(in the rows, 128 means zero)
The same turns and mirrors carry the whole set onto itself and the rows of a family onto each other. Which other rows belong to the same family as each row named below? List them in the order they appear above.
These 25 rows form 5 families of 5 rows each.
Q237: 141,87,110,132,125,122,133,133,153,106,144,129,142,114,143,98,113,143,123,119,97,136,131,95,133
Q90: 118,110,137,110,158,98,132,118,133,95,144,132,104,135,152,156,137,130,145,97,131,152,120,115,169
Q60: 124,141,166,123,179,103,125,114,99,125,167,132,83,91,102,135,122,124,153,122,147,127,108,123,140
Q78: 140,129,168,102,173,143,109,92,97,132,155,142,90,96,127,113,110,120,137,112,151,100,92,135,141
Q81: 121,107,166,96,151,105,130,147,127,116,155,129,98,138,153,132,125,140,121,118,132,138,107,114,165
Q221: 147,141,145,117,168,104,97,83,85,113,147,134,107,90,145,98,110,114,137,134,141,102,87,124,135
Q898: 116,130,120,88,134,134,106,110,135,125,102,176,170,112,127,107,126,114,120,172,117,103,115,126,109
Q831: 113,108,115,108,143,140,119,140,117,133,143,180,169,100,107,113,82,119,147,165,128,118,147,129,90
Q637: 144,91,93,120,129,102,120,117,158,116,133,132,143,115,137,123,107,127,132,109,98,150,138,98,115
Q723: 131,145,146,91,176,113,110,90,98,114,141,128,97,98,119,148,114,107,150,109,168,113,100,133,149
Q264: 125,79,122,123,140,125,131,148,149,125,134,173,155,112,121,118,126,128,145,134,82,139,141,114,123
Q885: 109,139,107,113,157,146,116,74,95,112,154,156,136,102,126,131,70,116,156,129,175,113,136,136,102
Q386: 120,109,114,148,126,114,133,89,144,105,133,152,142,118,158,103,135,141,131,128,87,134,123,97,126
Q271: 117,146,118,132,171,159,115,84,118,117,159,174,123,110,137,141,87,121,158,148,176,126,142,146,102
Q932: 110,116,94,91,132,142,121,126,137,112,114,168,181,116,127,140,90,113,141,157,144,116,147,129,110
Q142: 132,136,90,99,145,138,107,129,159,117,115,158,164,107,108,133,106,113,132,167,146,128,145,129,99
Q33: 123,103,156,127,161,101,138,140,139,118,150,145,103,115,121,138,152,134,147,114,101,149,121,111,156
Q443: 124,129,110,104,129,156,124,138,154,119,118,153,168,102,107,112,107,127,119,172,137,106,135,120,109
Q952: 142,82,97,116,134,121,124,120,154,101,114,147,158,112,142,128,125,118,145,110,94,134,134,110,143
Q141: 109,143,156,111,147,83,130,129,124,104,135,131,112,133,159,139,142,135,124,153,133,131,102,108,161
Q445: 122,105,153,95,146,87,129,132,131,130,144,133,103,138,159,167,116,126,137,109,127,146,117,110,153
Q77: 150,128,161,109,175,127,108,88,102,138,143,147,94,94,141,151,107,104,158,112,150,104,99,136,143
Q27: 98,144,132,123,156,174,127,90,113,121,165,169,126,113,126,114,88,138,138,150,173,113,135,138,101
Q829: 110,142,138,119,168,129,118,111,84,131,172,156,121,89,100,119,75,120,155,151,166,114,130,133,98
Q523: 89,142,126,112,155,131,110,87,93,111,162,177,135,133,157,105,89,133,133,162,160,125,127,136,99

Same family as Q637: Q271, Q142, Q445, Q77
Same family as Q27: Q237, Q78, Q81, Q443
Same family as Q952: Q90, Q723, Q885, Q932
Same family as Q831: Q60, Q264, Q33, Q829

The same turns and mirrors carry the whole set onto itself and the rows of a family onto each other. Which other rows belong to the same family as each row named below? List them in the order they appear above.
These 16 rows form 4 families of 4 rows each.
Q562: 128,136,108,111,115,154,108,145,168,109,132,108,135,120,101,158,115,150,129,141
Q839: 119,147,157,118,84,98,126,137,131,108,87,104,138,158,162,151,117,149,138,124
Q588: 141,112,126,133,168,162,158,132,126,156,144,134,123,101,116,142,119,123,112,121
Q547: 130,122,163,143,126,120,167,110,84,142,103,106,129,132,169,144,130,111,122,91
Q9: 120,146,151,127,83,112,116,133,124,92,82,93,139,149,160,152,125,149,128,125
Q668: 123,146,156,119,76,104,126,144,130,91,88,96,126,135,164,150,115,144,137,126
Q808: 118,144,157,120,74,103,121,138,128,94,93,101,131,143,155,151,115,144,145,120
Q540: 142,111,125,136,161,173,154,134,120,160,142,125,128,102,119,140,123,118,110,124
Q5: 124,131,109,108,118,150,112,155,176,106,120,117,144,131,111,154,119,146,129,145
Q241: 139,136,114,110,117,146,109,145,173,107,129,113,125,116,106,159,113,152,128,146
Q62: 148,101,121,138,161,164,153,118,129,153,136,129,128,101,115,144,130,111,125,116
Q198: 138,125,109,123,118,155,102,143,168,103,114,116,138,118,105,152,125,147,131,151
Q279: 143,104,117,128,156,171,156,137,137,158,144,129,124,104,127,140,134,110,116,122
Q379: 125,122,166,141,126,121,176,130,82,141,104,116,124,121,174,134,122,114,121,100
Q316: 133,120,173,144,120,122,167,126,80,145,103,118,124,125,172,131,123,109,127,104
Q377: 136,120,165,137,122,119,170,119,93,161,110,116,120,130,178,136,133,112,125,101

Same family as Q198: Q547, Q9, Q62
Same family as Q808: Q562, Q540, Q316
Same family as Q241: Q588, Q668, Q379

The same turns and mirrors carry the whole set onto itself and the rows of a family onto each other. Which other rows belong to the same family as each row named below? List them in the order they appear above.
These 32 rows form 4 families of 8 rows each.
Q444: 157,97,126,117,169,136,140,155,173,168
Q879: 174,136,149,111,120,137,147,89,132,168
Q171: 98,119,125,127,168,155,127,137,152,144
Q20: 156,127,121,112,164,135,132,169,137,194
Q888: 150,126,175,117,142,148,162,89,157,174
Q296: 116,133,98,115,160,140,123,144,134,193
Q400: 129,144,140,136,112,137,128,109,104,173
Q280: 116,123,167,152,131,138,161,101,155,158
Q802: 140,142,152,138,116,126,134,100,112,151
Q602: 160,118,166,128,130,140,172,100,164,175
Q681: 150,116,127,119,165,148,129,167,174,158
Q718: 117,134,179,143,140,137,149,101,135,157
Q713: 126,137,136,129,129,121,129,99,103,154
Q804: 111,117,95,128,160,124,124,137,131,181
Q906: 124,140,96,121,160,132,119,132,113,174
Q817: 125,135,141,148,110,122,145,102,121,162
Q811: 180,137,148,109,120,143,156,119,124,175
Q574: 168,130,121,111,141,135,135,163,135,196
Q938: 99,133,119,134,157,155,133,137,175,158
Q21: 156,118,138,113,155,155,149,159,184,163
Q414: 150,103,148,112,172,161,133,150,174,165
Q211: 106,118,171,139,149,140,138,102,145,146
Q527: 109,103,113,129,169,140,131,138,171,156
Q208: 161,113,177,117,155,146,154,102,165,169
Q435: 106,140,160,151,139,155,139,101,150,157
Q295: 110,124,105,119,162,154,120,142,170,157
Q715: 112,143,102,130,142,134,120,141,126,190
Q927: 159,111,108,116,161,120,133,154,133,193
Q756: 157,133,166,124,146,160,167,109,172,160
Q29: 178,126,120,108,164,139,126,144,135,195
Q700: 181,132,141,107,136,125,145,99,123,177
Q639: 170,130,140,125,110,124,157,102,129,178

Same family as Q927: Q444, Q280, Q602, Q804, Q817, Q527, Q639
Same family as Q295: Q879, Q20, Q888, Q296, Q802, Q681, Q718

